One turning vector, and how many steps it has turned:
The counts run from 0 to 328.
[136 155 151 118 128  90 130 106 161 144 122  53 107 144 136 142 127 118
 114  89 152 123 117  86 152 126 137 114 155 108  99 121 100 116 111 125
 135 109 122 125 114 138 139 188 127  69 160 143 126 189 179 123 137 183
 105 173 110 138 114 143 124 105 138 145 131 161 122 107  97  90 124 163
 126  95] | 116
[ 61  92  95 127 128 121 123 126 150 121  97 189 121 167 191 105 131 135
 140  94 116 138 166 150  72 136 104  91 137 154 114 146 118  98 135 160
 149 117 134 150 155 148 139  79 145 155 173 136 135 119 121  95 153 142
 127 124 142 156 138 141 110 157 167 149 134 110 134 153 142 119 150  71
  91 125] | 258
[143 134 121 134 138 133  99 140 180 148 135 121  97  83 134 127 147 122
 134 115  95 159 161  90 121  99  93 159 109 161 137 169 165 135 156 118
 147 109  91 137 111 188  97 164 122  95 139 127  95  88 151  82 172 148
 154 136 155 129 170 139 156 140 130 139 110 104  66 139 117 130 118  62
 134 113] | 176
[123 122 124 115 132 133 128 137 120 198 112 181 109 147 111 124 123 154
 123  87  86  84  88 130 141 103 136 175 115  95 133 101 167 150 112 126
 186 125 105 157 133 148 133 150 107 115 148 124 141 100 129  72 179 114
 131 158 135 149 166 135 119 149 121  84  89 111 141 147 155 100 103 109
 102  82] | 166
[ 80  60 137 114 102  87 150 156 142 154 129 176 128 142 141 136 120 129
 113  83 115 133 151 129 122 164 113 116  92 168 102 135 139 117 112 192
 139 120 140 117 129 104  91 102 164 102 118 178 113  89 155  71 145 126
 130 151 149 181 158  94 106 171 131 128 127  79 158 158 122 121 101 103
 124 107] | 135
[ 80 121 140 119  92 116 154 122 149 101 126 118 122 145 149 137 122 142
  96 119 104 143 114  88  91 142 122 104 172  94 118 145  98  86 118  99
 144 130 119 159 130 154 151  97 154 156 136 136 138 114 152  92 167 177
  98 145 134 203 118 150 112 163 157 158 144 179 131 145 149  57 126 151
 107 132] | 226
[ 72 120 110 139 114 120 123 130 141 114 107 191 116 158 195 106 138 149
 120 113 107 133 149 123  84 128 103 111 122 163 116 161 120  99 120 124
 166 133 146 140 155 163 141  86 153 164 142 147 132 102 115  79 160 163
 132 140 141 166 143 141 136 170 169 163 137 134 113 151 127  79 122  67
 105 116] | 259
[128 124 136 125 148 119  97 147 166 116 157  92 123 117 149 132 131 118
 123 120  94 162 160  89  81 175 100  61 115 154  97 137  81 107 153 112
 116 132  71 132 110 171 117 137 155  85 131 143 109 114 156 108 159 174
  94 147 168 180 119 166 120 144 149 139 130 136  83 143  80 125 125  92
 147  99] | 19
[134 104 137 108 107 104 157  87 190 140 109  68  97  93 129 138 124 116
 117  92 149 129 125  77 152 118 123 148 147 114 137 179 114 130 132 157
 128 117 131 145  93 143  91 183  99  82 184 140  99 156 161  88 120 139
 116 119 107 129 134  88 131 111 123 146 115 116 150 113 139 131 146 169
 106 153] | 307
[104 129 116 122 108 117 107 166 136 135 142 144  98 114 104 101 127 122
 133  63 102 141 102 121  89 120 128 178 135 140 158 172 115  99 162  86
 149 131 102 160 132 164 108 138 141 127 154 137 140  84 144  95 197 149
 107 111 137 144 184 105 165 151 102 103 129 138 137 161 123  82  72 137
 125 117] | 294
[131  90 155 114 114  96 131 101 159 155 149  98 138 102 103 156 135 169
  78 126  80 131  87  62 134 114 126 134 101 144 135 117 157 158 109 144
 171 152  78 119 118 138  95 142 127  80  94 154 121 138 153  85 142 153
 106 182 145 178 147 119  99 158  98  93 102 143 127 145 134 131  93 121
 154 113] | 8
[ 79  85 111 101 109 124 125 173 125 134 138 139 120 105 136  92 126  95
 106  74 107 126 127 114  72 162 135 139 144 115 144 149 103 101 146 140
 124 165  80 162 125 159  94 100 170 134 185 148 119  75 131  68 157 140
 116 121 138 157 155 113 120 165  83 131 121 103 146 136 144 131 119 138
 129 145] | 96
[ 70  59  69 115  86 116 127 137 146 125 126 144 110 142 114 109 133 116
 125  71 122 143 126 127  81 105 127 139 150 118 139 172 124 108 138 140
 150 118  84 144 134 161  95  93 169 131 180 147 114 142 150 116 145 106
  95 123 136 167 157  99 104 159 102 126 137 110 146 184 187 129 118 139
 110 152] | 297
[109 116 122 125  96 112 149 117 163 164  89 161  96 143 111 133 131 138
 128  79 137 109 114 130 172  95 122 194 143 100 142 162 159 114 124 153
 166  78 162 146 141 130 127 171 113 132 160 121 131 127 161  83 180 138
 143 132 100 121 156 106 136 123 157 143 115 118 157 148 160  59  99 128
  87 132] | 267
[ 76 108  82 117 143 131 115 143 145 132 102 186 106 177 174 120 115 112
 161  83 136 121 160 169 102 142 109 100 148 146  88 149 107  93 144 150
 151 113 138 168 145 165 141 112 136 136 189 118 126 136 131 113 166 130
 106 114 153 145 139 134 118 125 184 138 130 103 145 162 123 125 154  89
  94  97] | 257
[103  95 120  92 146 100 115 175 154 136 144 103 126 126 145 131 117  86
 123  85 138 140 168  94  97 154 134  72 128 147  81 138 105 115 129 154
  99 128 109 101  90 134 114 150 167  65 200 152 113 120 184 130 117 153
 127 173 135 170 127 139  90 137 112 149 128 103 114 105 105 151 153 119
 139  91] | 17
[106 126  90 115 109 128 113 156 138 146 127 150  96 133  96 110 106 111
 143  54 112 135 103 139 105 124 135 184 155 120 135 168 118  95 151  99
 154 113  97 171 121 162 103 147 138 105 177 129 132 116 155 111 191 117
  94  99 132 133 188  95 147 140 110 101 117 112 157 178 142  99  89 151
 101 109] | 295
[114 112 108 116 111 100 148  97 175 113 128 114  84 130 137 135  94 144
 135  99 132 160 118 119 144 111 100 151 139 169 109 172 128 123 121 136
 165  96 122 156  99 160  84 149 114  81 158 141  80 168 166 102 154 122
  87 120 158 140 174  80 145 109 133 110 124 107 155 174 116 138 108 165
 108 119] | 105
[109  74  81 111 136 119 112 149 160 168 109 162 108 123 148 117 145  95
 135  97 123 133 157  90 114  95 121 142  97 155 132 160 176 142 129 164
 140 121 108 107 111 169  99 134 161 113 186 138  92 107 150  84 119 120
 173 155 142 144 151 126 118 158 110 156 122  70  93 132 154 155 158  78
 123 120] | 174
[119  97 137 115 142 131  92 134 152 153 129 111 125  54 140 117 149 101
 121 103 111 109 138  73  89 126 135 132 143 108 146 132 117 140 166 188
 113 159  92 135 141 176 125 171 126 118 185 130 152  92 116  88 133 165
 132 131 112 117 111 173 104 140 125 138 100 115  98  92 132 135 148  56
 144 115] | 281
[107 126 135 131 107  88 131  94 148 115 138 114 111 111 137 128 127 160
  61 108 114 130  52  78 153 108 133 181 156 130 117 144 153 148  86 138
 178 142 120 134 138 152 119 142 140 132 118 132 119 150 172  76 141 176
  90 181 142 141 143 132 121 145  95 123 109 158 152 131 142  96  74 157
 137 100] | 3
[ 85  99 105 123 138 104  71 139 122 147 129 153 129 121 184  91 144 109
 134  87 126 109 129 117  67 115 149 125 140 150 133 129 119 129 146 165
 127 171 108 126 149 183 134 126 166 127 203 148 149 120 114 100 115 161
 130 141 136 120 138 152 116 157  99 130 123 114 122  95 118 143 139  76
 132  91] | 286
[114 122 112 137 102 114 129 104 178 101 144 115  92 113 138 123 115 140
 120 108 128 176 114 100 140 109  98 175 135 175 109 201 139 115 121 112
 163 115 115 151 107 170  92 150 138 113 124 131  80 132 178  92 168 139
  93 123 168 143 178  95 149 120 114 130 135 120 133 162 106 106  82 150
 117 111] | 104
[114  68 108 118 112 137 113 167 140 174 131 164 109 101  96 113 144 101
  95  83 118 117 131 117 121 138 122 169 116 102 144 130 176 138 139 178
 141 122  92 121 153 144 112 135 166 142 138 126 116  66 139  84 150 122
 144 165 127 140 133 142 100 164 112 147 104  83 106 145 167 127 109  64
 124 117] | 169
[120 109 132 132 121 131 124 128 119 175 116 177 110 130 115 122 132 151
 109 105  79  99  83 137 130 125 119 166 109 102 144  88 154 146 122 134
 194 127  72 149 175 163 125 140 121 127 113 121 148  93 119  58 188 138
 107 151 133 147 153 147 117 154 127  98  88 133 121 155 148  98  80  77
 123  94] | 165
[ 99 124 105 104 143 112 129 131 142 137 116 127 105 139 140 119 113 130
  91  98 122 102  70  96 157  97 152 186 157 103 100 137 152 152  83 126
 170 154 103 153 119 160 129 146 130 123 182 125  95 154 167  75 132 138
 111 171 140 139 153 133 118 131  81 118 102 136 147 112 168 118 111 181
 120  93] | 200
[123  78 142 121 153 117 117 136 149 173 119 147 138  99 167 141 139 106
 136  88 113 109 168 121 101 169 119  90 109 132 115 115 102 128 152 206
 112 143 124 135 125 141 122 166 122  86 166 147 138  84 123  87 135 154
 135 133 123 130 112 153 105 125 165 128  96  85 121  97  93 146 148  38
 123  98] | 51
[121 130 144 112 139  76 122  86 176 132 122  89 128 112 140 150 118 132
 113 100 143 126 101  65 145  75 161 127 170 121 111 154 111 126 114 158
 126 143 129 144  93 147 141 173  99  85 191 122 140 190 178 121 106 172
 108 147 113 124 116 143 110 108 127 132 113 146 150  98 128 114 146 160
 111  95] | 312
[118  74 137 115 103  81 145  88 175 146 126  77 136 124 102 161 128 129
 125  87 139 135 139  89 121 101 129  96 155 108 113 156 103 115 127 176
 126 103 108 114 114 125 100 168 124  68 167 155 115 191 170 137 120 149
  79 126 108 142 113 112  83 116 149 136 135 130 160 154 148 132 128 140
 117 141] | 112
[108  65 151 118 122  91 125 131 145 175 121 132 134 119 112 167 128 103
  96  80 138 126 131 108 154 152 131 123 133 104  90 119 157 146 114 224
 123 112 130  91 140  98 124 160 139  92 137 144 125 119 167 104 118 144
 131 190 122 139 111 138  68 143 144 147 108  92 124 109 136 121 115  87
 127 105] | 241
[132 111  85 120 149 139 109 152 158 171 120 167  96 134 105 132 118 108
 146  95  99 128 114 117 148  84 123 163 118 130 111 141 190 146 131 128
 168  96  98 144 106 173 121 156 123 102 181  98  85 118 169 108 153  98
 147 152 154 146 164 147 114 128 123 117  96  82 103 151 163 131 135  94
 116  71] | 172
[ 92  77 117 114  86 102 147 158 170 154 115 146 129 136 100 159 140 113
 111 105 111 158 172  87 115 112 112 111 121 133 114 158 163  94 126 165
 115  82 130  89 104 110 113 113 153 113 134 152 111  96 174 122 148 121
 141 151 126 200 119 130  87 166 176 163 138 101 111 159 157  91 123  82
 106 146] | 141
[101  94 117 102 139  68  98 140 152 139 152 130 145 119 115 142 127 106
 126  88 120 153 146  66  74  99 151  85 136 169 108 148 125 109 135 173
  97 130 106  98  81 133 114 117 150  76 191 159 133 140 179 142 112 147
 112 148 141 159 139 130  86 155 125 121 127 110 135 118 127 139 130 111
 139 102] | 213
[ 76  83 129 124 127 117 119 153 115 113 150 151 120 122 151 132 123 119
  80  86 120 133 116 128 109 202 110 122 134 132  84 133 123 127 110 175
 144 142  98 141 160 137 125  96 176 151 118 154 119  83 141  82 149 153
  77 174 170 154 134 155  92 168 125 136 122 114 139 129 105 136  94 100
 137  94] | 130
[ 83  71  96 123  82 131 152 133 165 149  93 160 107 138 137 118 151 120
 127 100 105 120 160 116 103 100 108 153 116 104 160 152 143 104 138 149
 158 106 126 146 144 144 116 102 141 154 180 142 116  96 128  83 156 122
 150 116 103 168 133 108 117 168 141 159 133 110 129 158 195  86 142 108
  87 179] | 68
